Y: rows in a few groups, each row roughly a mix of its group's directions (some rows in no group):
Y (117 x 11):
[[-17   1  21 -35 -14  -7  -9 -13  -1  30   7]
 [ 10   1  -4  -5  23  -9 -16  36  -6  -9 -31]
 [ -8   1  19 -39 -19  -7  -7 -12  18  22   8]
 [ -6  20  -5  23 -24   8   6  -3 -40   8   9]
 [ 39 -34 -12  -5   1   0 -12  -6  16 -13  -3]
 [-10  14  28 -22  21  19   3  32  -2   0  -1]
 [ -1  18  -6   2   8  20  37  27   1 -22   5]
 [-18  33  -3  24  12  30   9   1 -13 -13  -3]
 [-10   3  16  24 -13   8  24   3 -30 -26 -11]
 [ -8  13  14 -14  30   8   3   6  38 -11 -15]
 [ 17  -5  -2  36  10  -8  22   1   6 -27 -21]
 [ -5  13 -17  33  14  -6  16  19 -16 -27  -5]
 [ -5  17   0  21  34  12   4  25 -22 -12 -10]
 [ 20  -8 -19 -27  -9   9 -28 -25  -7  17   3]
 [  8  -6  10 -28   3 -28 -20  -7  -9 -15 -30]
 [-17   0 -27  12 -13 -16  13  35   9 -14  12]
 [ -1  11  36 -25 -19 -12   8 -14  16  19  -4]
 [-29  11   5  -2   1  12  26 -14  22  24  20]
 [-28 -10  15 -21   3  -3 -17 -19   9  10  33]
 [ 40  -9 -13  -6  10  -1 -11  17  23 -10 -21]
 [  4  -1 -32  30  10   5 -21  24 -17   8   5]
 [ -6  15 -16  28   9  12  14  26  23  -9  20]
 [-36  -2   9   2 -24  -8  26   1  -2 -22 -16]
 [ 25  -7   1   0   6   4 -30 -32  -4  28   6]
 [-23   5   0   7   4  28   6  39  -7 -22   2]
 [ -1   9 -16  30  13  -1  20  22 -20 -22 -16]
 [ -8  13   6   6 -25   9  -3 -41 -20  17  11]
 [ -3   8  -4 -29   1   1  18   0  31  22  27]
 [ 19 -27  -9  -1   3   8 -14  -5  33  15  26]
 [ 11  -9  14 -23 -13   2   7 -27  31  16  19]
 [  3   9  29 -28   1   0 -20 -22   4  29   2]
 [-17  -7  -3  24 -22  -6  -6 -22 -32  20   7]
 [  8   2 -20  34  12 -12   7   9 -22 -28 -13]
 [  4 -32   5  -9 -18   9  -8 -34  20  13  11]
 [ 26  -4  -7 -26 -12  -3  11 -13  30  22  15]
 [-24  27   3  24  -3  17  26  19  -9  -9   1]
 [  1  -1 -25   4  11   1 -14   8 -46 -15  -9]
 [ 15  -2 -27   5  25   9  -4  33  17 -16  -9]
 [ 26   2  -8 -20  26  -8 -28  20  14  14   2]
 [-19   4   7 -31   2   6  -8   6  35  16  21]
 [ -1  -8   8 -28   9 -13  14  20  39  10   9]
 [ -3 -11  20  -9  -8  16 -15 -17 -18  40   8]
 [  2 -15  13 -36 -15  -7  -5 -12  29  21  -3]
 [ -6  27  -7  34  -5 -19   1 -15 -30  -3  -1]
 [  4 -20 -11  -8  26   5   0 -12  33 -20 -23]
 [-10  -8   3 -31   3 -26 -17  -4  19  28  13]
 [  5   7  33 -31   6  19  -5  21 -17  -2  11]
 [  6  13 -28  27  12 -10   5  28 -14 -22  -7]
 [-35  13   6  -3  21   0  25  29   7  -8  -1]
 [-12  21 -20 -11  28  12  -5  31   2  -9  19]
 [  4  -5 -17   0  -7   7 -12 -41   9  30  15]
 [-12  21   7  17 -28   8  28   3 -20  18  14]
 [  3   6 -17 -10   7 -13 -31 -10  31  27   4]
 [  8  -5 -30  -7  18 -18 -15  36  -3   7 -13]
 [-11   9  12  19 -14 -18  32 -17 -11 -25 -12]
 [-14  20 -11 -10   5  13   9  41  19  12  13]
 [-22   5   9  33   6  20  30  18  10   0   3]
 [ -9  11   0  25  -2 -10  14  -5 -44 -15 -11]
 [  1  -6   1 -39   8  19 -23   6  21  18  10]
 [-30   3  11  14  -8  20  15  22 -21 -22 -11]
 [  1  -3  23 -28   1  -5 -15 -29  15  27   7]
 [  0   0   9   8 -16  34 -14   0 -37 -17   3]
 [  3  20  21 -26  25 -10   1  -1  24  20 -13]
 [-20  26  -1  -3  -1  23  16   4 -18 -10  33]
 [-13 -15   1   4   3   2  11  43 -18 -24 -13]
 [ -2 -13 -28  30  -4   1  -3  31 -19 -14   0]
 [-18  17   3  33  -6 -21  12  -7 -30 -10   8]
 [ -1  10  23 -32  -4  -3 -19 -29  14  18  -4]
 [  5   9  -5  33 -13  11  19  -8  20 -26  20]
 [  1  11  -9  37  11  33  15   2 -12 -17   0]
 [ 19 -13  -5 -18  10 -18 -42  18   6  -1   3]
 [-14   8  16  32 -12  -7  22 -17 -30  -3   0]
 [ -8 -25  -5 -10  23 -19  16  27  12 -18 -18]
 [  3  14  19 -35 -24 -10   6 -27  -5   6  11]
 [  0   3  14  -6  33  -3  22  -6  30  25   9]
 [-35  14  17 -20  -8   9   5  21  14   9  21]
 [ -5   3  35 -16 -20 -19  17 -10 -25   6 -11]
 [ -3  -1   5  -2 -26 -33  34 -20  -1  -9  -4]
 [-26  10  17  11 -17   2  29  20 -25  -5   3]
 [ -8  18  17 -24  17  -2 -20  31   3   9 -21]
 [-27  -6  35   3  -6  -1  16 -28   4  18   7]
 [ 24  -6  -8 -41  -2  -6 -29   3  13   4  -7]
 [-13  14   9   7 -23  -1  -1 -29 -39  -1  -6]
 [  6 -11 -35  23   9   7  12  23  10 -18  19]
 [  3 -17   8 -23  18 -23   7  21  19 -16 -24]
 [ -2  32  -4 -26  -6  -2  -7 -11  12  33  17]
 [ -9  -5  18 -23 -18   2 -10 -14  15  37  16]
 [ 20  -8  -6 -19  28  18 -32  -1  20   1   0]
 [  1 -30   1 -19  22 -23  -9   5   8 -23 -23]
 [-11  24  28 -27  14  16  -6   1  18  19   7]
 [ 29 -14 -29  21  14   1 -17   6   8 -23  -2]
 [ 12  -1  -9   9  18 -38  26   1  17   7 -20]
 [ 13  -8  -9  17  23 -15  -1   0 -18 -31 -28]
 [ 12  -8 -15  -4 -23  -6   7 -20  10   1  43]
 [ 14  -6 -33 -23 -29   3 -11  15  10  13  11]
 [ -7   9  15   5 -20  12  31 -23  -4   3  32]
 [  6  -6   6 -13 -23 -12 -20 -30 -34  -6   3]
 [ 17 -14  -7  23  17  -9  23  10 -17 -20 -27]
 [-16   4   8  42   8  -5  27  -6 -14 -15  -5]
 [-24   8  30  -7 -15   4 -17 -18 -25  -9 -17]
 [-14   3   1 -26 -22   9  -7   4   8  36  23]
 [-14  26  -1  26   5  30  23  11 -10 -13   4]
 [ 19   6   6 -33  25 -13 -16  14  22  15   0]
 [  2  10   1  -7  -9  13  14 -34  29  28  10]
 [ -3   6   5  -5  -7  18  23  -8  31  21  32]
 [-19  16   3   5 -25 -36  26  12  -7   6  -3]
 [ 18  -6 -22 -17   6  -9 -33 -11  17  25   9]
 [  0  15 -17  16  10  -6   8  11 -32 -34 -13]
 [ -8  30  38 -15  -9  -2  15  -5 -16   7 -10]
 [  2 -18  -8  24 -28   2  14  -7 -32 -10  17]
 [-21  28 -11  -4  -2  12  28 -26   0  21   3]
 [-17  20  29  -1 -14   8  14 -32  13  15  -3]
 [ -7 -11   7 -35   0  -7  -5   4  38  21   0]
 [-22   5   2  17 -28  19  23  -8  -4  14  26]
 [-12  10  -8  16 -21 -16  23   2 -39  -4 -11]
 [  0   6 -20  15  25   9   2  44   7  -9   1]
 [  5  -2 -11  -5  21  -8 -28  25  24  25  13]]

which group is each row in? (one row of each group first):
[-18  25  33  -2 -15   1   8 -19 -25   8  10]
M
[-11  -5  25 -29   6   7 -30   6   1  29   5]
W
[ -8  21  14  -8 -27  -3  -4 -32 -28   9   5]
C

[  0  38   7 -14 -22  11  21  19 -18  -5  -5]
M
[  1  -4 -17  34   4   8 -10   1 -34 -16 -21]
C
[-3 37 16 -9  0 17 23 16 24  6 10]
C
[ 15  -7  -5   8  10   5  19  27  -6 -37 -20]
C
[-21  -5 -24  -8 -27 -31  17  11  -8  14  -3]
M
[ 37   3  -6  -2   6 -37  -1 -14  -4   7 -20]
W
[  8 -19   8 -35  -7   0 -19 -15  28  18   3]
M
[ 17 -14 -15  28  12   3  22   8 -17 -28 -14]
W
[ -7   6  39 -16   5  12  23  18 -22  -8  -5]
W
[ -9  -3  26  31 -21   8   2  -9 -29 -16  -6]
C
[  1 -13 -20   4  22  30  -8  23  26   7  13]
M
